(in the rows, 128 means zero)
Z: 4 groups of rows, each row roughly a mix of its group's hidden directions:
Z (144 x 11):
[[103 112 109 151  96 172 189 153 148 135 172]
 [ 48 149 123 165 104 130 141 158 168 121 131]
 [161 144  58 106 118  89 149 158  94 107 142]
 [105 165 179 120 132 157 163 158 184 149 110]
 [176 138  81 123  99  75 133 148 119 179 135]
 [ 79 177 115 188 165 128 136 157 111 131 146]
 [ 72 166  94 145 124  85 119 130 103  81 153]
 [ 89 135  96 184 126 128 143 179 136 145 179]
 [134 104  90 126  96  94  90 112  90  66 112]
 [ 75 163 107 145 108 139 138 186 166 164 128]
 [149  83 108 144 142 103  94 101  80  82  92]
 [162  70 118 138 155 119 112 125  54 113 124]
 [ 93 148  70 155 136  79 122 160 157 163 115]
 [152 143  81 107 106  66 108 121  89  91 111]
 [150 132 114 218 148 134 118 142 102 108 158]
 [191 115 161 103 154 132 101  88  92 108  98]
 [133 113 136 155  57  99 108 161 151 125 178]
 [160  92 123 174 170 143 122  84  87 130  93]
 [132 140 137 139 167 112  92  74  87 121  70]
 [160 102 163 192 103 128 101  99  87 121 151]
 [154  56 114 154 134 157 126 129 176 167 130]
 [179  68 115 115 167 172 141 104 154 123 118]
 [115 127  72 170 100  85 130 170 144 162 152]
 [ 76 133  62 140 122 103 141 166 155 155 150]
 [141 111  96  93  64 108 122 168 125 142 178]
 [174 104  77 105 131 124 155 146  86 176 151]
 [165 122 129 120 153 108  96  72  89 105  75]
 [204 121 151 118 102 123 110 102  96  81 125]
 [ 75 163  69 168 131  98 119 142 112 103 110]
 [149 101 124 172 110 163 146 135 114 118 206]
 [ 76 124 125 194 168 149 139 149 145 165 136]
 [114 134 103 176 167 101 102 106  83  77 112]
 [ 88 125  59 164 146 128 109 152 159 162 149]
 [208 104 144  86 131 114 125 107 100 160 123]
 [111 165 127 152 105 149 167 181 143 169 173]
 [100 176 114 179 151 106 125 139  93  72 114]
 [176 119 106  63 131 113 116  98  84 104 105]
 [186 103 185 106 134 153  97  98 143 100 114]
 [123 120 135 174 159 190 162 131 165 171 120]
 [185  98  82  91 106 101 151 135 110 163 149]
 [ 67 124 151 163 120 148 111 114 116  66  97]
 [110 154  67 125  94  85 142 133  73 113 142]
 [ 69 138  93 127 110 114 133 177 182 101 121]
 [141 104 162 151 120 135 100 190 177 148 166]
 [189  90 165  85 106 157 124 103 109 142 106]
 [189  84 153 121  83 113 126 128 102 139 174]
 [118 128 154  90 120 166 157 144 188 180 110]
 [164 176 139 101  97  85 107 136  74 121 156]
 [100 152 191 147 165 170 143 126 175 142 123]
 [186 144 151 110 174 147 130 112  87 110  81]
 [196 103  77 121 102 102 134 141  84 131 135]
 [ 55 163 158 166 121 120 125 148 152  90 139]
 [135  66  80 144 106 135 143 140 150 178 159]
 [129 132 180  72 130 168 145 108 139  76 107]
 [ 93 144 157 110 115 134 120 147 190 193 140]
 [ 75 143 185 157 136 170 139 144 163 106 106]
 [179 126 144 149 110 191 173 108 118 155 151]
 [113 190  75 131 141  86 126 176 115 121 138]
 [169  94 162 172 132 108 116  83  75 129 117]
 [111 124 137 124  91 180 182 153 153 137 180]
 [180  88 185 128 120 141 115  84  96 117 107]
 [193  92  90 121 101  92 117 123  85 125 148]
 [106 108 159  87 161 119  90  90 135  77  92]
 [ 85 144 181 198 137 145 124 137 154 130 105]
 [122 156 139  63 134  82  93 126 126 175 100]
 [172 140 175  55  93 132 124 122 140 143 114]
 [100 121 133 167 152 110  78  89 108  82  88]
 [182 125  90 120 139  83  87 113  74 135 135]
 [164 156 136  89 172 146 136  90 157 142  73]
 [170  84 117 164 134 163 138  78 110  85 111]
 [126 169 140 109 102  87 119 131 206 140 153]
 [148 124 111 109  50 107 136 164 148 101 163]
 [139 143  50  96 131 100 126 132  78 104 139]
 [127 153 125  88 136  97  97  84 111  91  67]
 [142 134  94  95  88  90 130 183 178 108 125]
 [ 57  86  89 136 167 113 117 124 157 133 111]
 [ 72 167  85 151 121  81 116 115 121 148  90]
 [ 72 140 133 177  97 135 145 161 168 144 166]
 [101 198 126 113  92 102 155 172 107 118 149]
 [204  90 118  90 101 114 109 128 116 161 141]
 [ 80 168 146  85  93 133 130 164 175 148 140]
 [ 72 164 170 125 133 143 143  86 163  95 101]
 [171  91 178 165 161 138 110  86 121 115  99]
 [127 112 114  83 131 153 156 164 181 125 186]
 [ 61  84 109 126 146 179 110 146 160 121 116]
 [152 130 119 156 114 133 138 183 142 189 181]
 [141 190 168 154 166 138 171 117 126 167 131]
 [209 116  87 124 131  99 129 147  89 145 125]
 [ 72 114 131 113 115 185 134 133 183  93 128]
 [135  99 167 137 150 204 148 104 155 151 152]
 [106  94 137 128 180 160 124  91 165 145  73]
 [168  92  80  90  85 102 101 128 111 118 162]
 [156  65 177 143 103 144 124  77 109 112 125]
 [166 153 117  42 105 115 139 145 140 149 142]
 [138 172  71 130 153  81 118 139  72 120 125]
 [ 91 185 124 156 153 130 140 184 161 156 142]
 [ 92 108 150 195 157 163 132 128 142 154 171]
 [ 98 140 168 133 149 139  96  83 120  76  79]
 [160  97 125 130 147 113 118  74  73  91  89]
 [121 107 202 130 154 182 139 120 166 145 135]
 [167 136 123  89  68 112 136 114  71 111 106]
 [ 68 139 183 159 131 149 105 101 134  84 116]
 [162 125 139  87 116 113  93  81  97  73 103]
 [193 116 138  85 115  97  91 101 116 152  95]
 [136 137 107 180 113 130 137 170 114 161 198]
 [173 107 115  64  69 113 129 144 119 144 147]
 [ 33 172 122 141 129 138 129 135 137 139 124]
 [110 143 161  97  98 141 116 144 214 128 137]
 [148 102  97 175 116 104 110 134  98  62 156]
 [163  96 138 157 178 144 139  98  64 138 111]
 [145 148 148  96 173 120 106  92 115 114  57]
 [152  87  71 160 135 164 182 142 119 129 109]
 [150 108 165 160 182 151 102  83  87 126 107]
 [154 159 116 117 134  79 100  98  66 106  95]
 [150 186 123  67 112 111 152 160 146 157 151]
 [163 175 118 154 147  82 147 140  65 139 138]
 [173  97 113 100 126 107  86  84  80 159 133]
 [191 127 201 144 131 130  98 106 139 114 119]
 [185  89 162 141 179 157 111 103 113 138 153]
 [173 108 134 116 185 146 129  81 101 130  79]
 [116 147 171 121 188 158 117  77 119 117  89]
 [175 146  86 100 122 120 144 168 120 187 157]
 [194 107 126 108 150 132 105  94  74 106 104]
 [145 132 186  72 145 124  86 109 149 104  94]
 [ 66 134 103 158 128 150 171 168 139 169 147]
 [ 86 131 157 136 196 161 118 115 158 168 110]
 [100 160 131 121 176 170 153 164 160 179 132]
 [121 100 120 201 172 179 143 112 139 118 126]
 [190  58 129  93 110 133 105 106 116 124 126]
 [156  70 120 110 148 166 103  78 124  85 121]
 [ 60 140 121 122 116 152 143 156 195 136 145]
 [181 134  97 124 143  99 117 112  55 102 115]
 [182  72 167  95 106 152 127  95 127 153 121]
 [ 80 198  97 148 106 116 150 151 159 143 139]
 [ 60 172 147 172 121 129 130 150 171 118 140]
 [193 138 108 139 143  79 125 126  66 139 124]
 [133 144 140  67  88 122 128 141 157  64 104]
 [143 127 110 162 148 114 125 109  72  54 117]
 [ 48 177 137 162 132 136 147 144 154 122 134]
 [151 124 121  93 192 169  99  91 116 104  96]
 [151 124  94 118  85  77 111 147  90 144 182]
 [191 119  69 114 137  95 109 129  81 133 133]
 [118 152 143  59  94 136 157 156 151 151 171]
 [182 120  77  94  99  94 127 150  90 147 150]]

the two rows of each list that fit no group, in list order (the others fit one group, some only roughly):
- k303: [140 126  68 117  82  74 130 144  88 130 154]
- k401: [115 173 138  78 145 116 123  92 116 122  60]
- k838: [195 121 111 104  77  97 135 141 136 154 166]
- k360: [198  76 104 127 147 127 113 108  85 141 111]
- k331: [149 132  85  88  84  81  99 173 125 121 150]
- k153: [174 147  86 124 129  84 125 169 121 186 139]
- k697: [171 107 106 105 154  80  97 113  69 146 118]
- k549: [162 134 151 125 121 116  97  69  73 110  86]
- k407: [180 137 178  87 130 166 167 152 140 153 144]
- k388: [171  93 148 104 109 127 109  90 109  58 130]
- k582: [ 63 177 128 156 119 131 167 144 163 101 142]
- k415: [ 81 164 101 133 167  74  97 137  97 149 107]
 | k697; k582
- k864: [148  71 124 127 143 171 145  69 142 122  86]
- k374: [139 122 189 123 130 189 176 136 164 138 134]
- k49: [ 80 162 112 176 167 104 114 121 167 106  95]
- k146: [173 119 184 172 143 127  94  83 110 148 135]
- k165: [ 94 151  98 116 123  75  90 118 140  91  75]
- k264: [ 69 129 104 163  83  98 103 158 133  90 148]
- k298: [176 147 112  91 125 101 129 128  71  73 121]
- k458: [190 131  97  67 104 110 152 131  98 152 128]
- k177: [ 98 144  89 199 127  91 121 136  87 106 128]
- k213: [ 62 144 135 166 173 148 140 138 170 159 134]
- k822: [189  93 146 115 125 122 103  84  72 129 112]
- k860: [ 79 168  89 159 150 140 162 159 128  82 117]
- k453: [ 99 146 156 167 158 176 149 156 168 168 144]
- k286: [124 141 197 186 138 160 143 137 141 166 141]
- k124: [ 61 157  91 165 108  97 117 165 130 105 139]
 | k374; k49
- k611: [167 103 195 153  94 164 131  95 120 102 127]
- k578: [ 70 143  94 179 121 131 141 164 153 116 170]
- k596: [105 131 111 105  93 141 164 173 173 138 185]
- k261: [135 113  79 102 113 121 156 181 168 149 175]
- k610: [182  82  69 119 139 130 106 108 100 160 127]
- k638: [182 114 160 146 142 137 113  91  64 133  97]
- k538: [150 132 204 131 142 153 125  96 115  83  95]
- k841: [ 85 147 150 160 153 140 117 111 128  47 121]
- k62: [ 77 181 107 156 151  97 134 143 108  94  89]
- k143: [ 80 142 104  98 115 151 175 173 168 148 150]
 | k611; k578
- k369: [134 123  68 164 119  83 121 118  75  90 126]
- k340: [ 93 141  86 193 142 133 152 136  93  93 156]
- k416: [ 84 134 152 131  96 141 136 179 171 143 182]
- k747: [171 146 127  74 135 130 134 181 154 174 155]
- k428: [134 147 133 117  69 145 175 170 143 160 172]
- k443: [ 93 123  93 137 202 132 130 160 162 152 104]
- k884: [125 108 148 117 173 171 141 129 153 203 115]
- k894: [ 82 175  94 103 118 112 147 167 145  76 139]
- k247: [150  60 163 102  87 173 136 122 133 142 146]
- k295: [147 169 150 138 165 135 126  83  91 109  67]
 | k884; k247
- k390: [108 153 162 111 182 106  87  99 110  97  86]
- k315: [ 90 185  93 107  83  89 132 155 144 111 144]
- k221: [201  84 130 108  78 149 142 111 127 130 147]
- k581: [100 136 160 122 101 147 139 176 180 156 179]
- k989: [138  75  98 111  74 136 159 156 167 151 154]
- k727: [ 74 167 115 194 143 129 120 151 166 135 115]
- k757: [ 91 128 154 141 182 144  93  75 121  96  98]
- k135: [ 88 115 134 126  65 143 123 149 185 130 169]
- k384: [128 156  64 128 103  78 136 164  89 114 148]
- k359: [137  95  93 186 163 131 122  83  90  99 114]
- k172: [109 134  55 181 131 121 134 153 128 121 174]
- k703: [160  76  82 149 159 114  97 118  79 105 121]
- k971: [185  90 145 109 177 166 127 103  87 130 130]
- k917: [ 86 137  60 170 167 114 113 149 137 117 103]
 | k172; k917
- k109: [ 83 143 106 169 192 114 110 112 117 119  84]
- k927: [ 78 175 131 111 116 146 175 171 157  96 124]
- k964: [ 53 164 120 156 144 163 147 136 167 145 121]
- k372: [111 136  77 166 153  69  95 132  85 130 121]
- k585: [183 136 181 108 170 141 112  86 111 142 102]
- k547: [101 148 196 176  99 158 141 142 162 125 142]
- k763: [144 136 164 136 182 159 118  83 135 133  66]
- k550: [216 107 159 118 114 148 141 103 102 130 119]
- k963: [154 152 112 149  96  84 112 127  67  82 108]
- k294: [173  94 108 124 149 152 156 155 122 171 187]
- k677: [171  97 120  52  83 128 128 128 137 109 147]
- k320: [ 88 162 126 180 186 145 126 127 159 128  91]
 | k550; k963
- k811: [146  95 184 155 180 179 134 115 135 153 121]
- k615: [153 131 134  87 117  88  98  95  96  79  83]
- k544: [158 173 132 106  66 121 163 163 134 140 167]
- k515: [ 97 128 121 175 190 126 121 121 178 123  86]
- k66: [153 113 144 144 140 110 113  62 100  81  83]
- k821: [117 126 139 180 112 146 162 167 150 177 176]
- k560: [156 122 160  50 112 107 100  91 111 115 116]
- k900: [173 158 172  97 149 108 100  84 133 128  82]
- k980: [165  70  96 166  96 116 113 116  80 127 148]
- k161: [120 147 117 135 106 127 146 180 146 200 171]
- k327: [ 98 120 134 170 193 167 136  96 140 111  91]
- k18: [182 124 158  75 139 145 125  89  85 114  98]
 | k544; k515
- k373: [169  88 156  64 100 137 107  85 115 128 131]
- k996: [ 75 142 127 132 119 135 152 175 198 142 149]
- k708: [155  89 100  80 102 128 153 163 154 166 167]
- k680: [196 106 141  67 145 148 132 135 126 168 136]
- k812: [ 92 130 141 160  96 140 147 186 185 116 156]
- k207: [176 124  80 127  86  72 112 122  91 113 132]
- k312: [148 110 102  91  93  69  73 114 141 114 109]
- k427: [105 146 106 116  95 134 153 183 140 167 187]
- k478: [134 151 115  71  89 124 143 175 151 164 169]
- k673: [135  76  94 131  84 120 132 163 147 153 185]
- k2: [ 79 156 174 143 115 136 125 155 194 115 149]
 | k708; k312
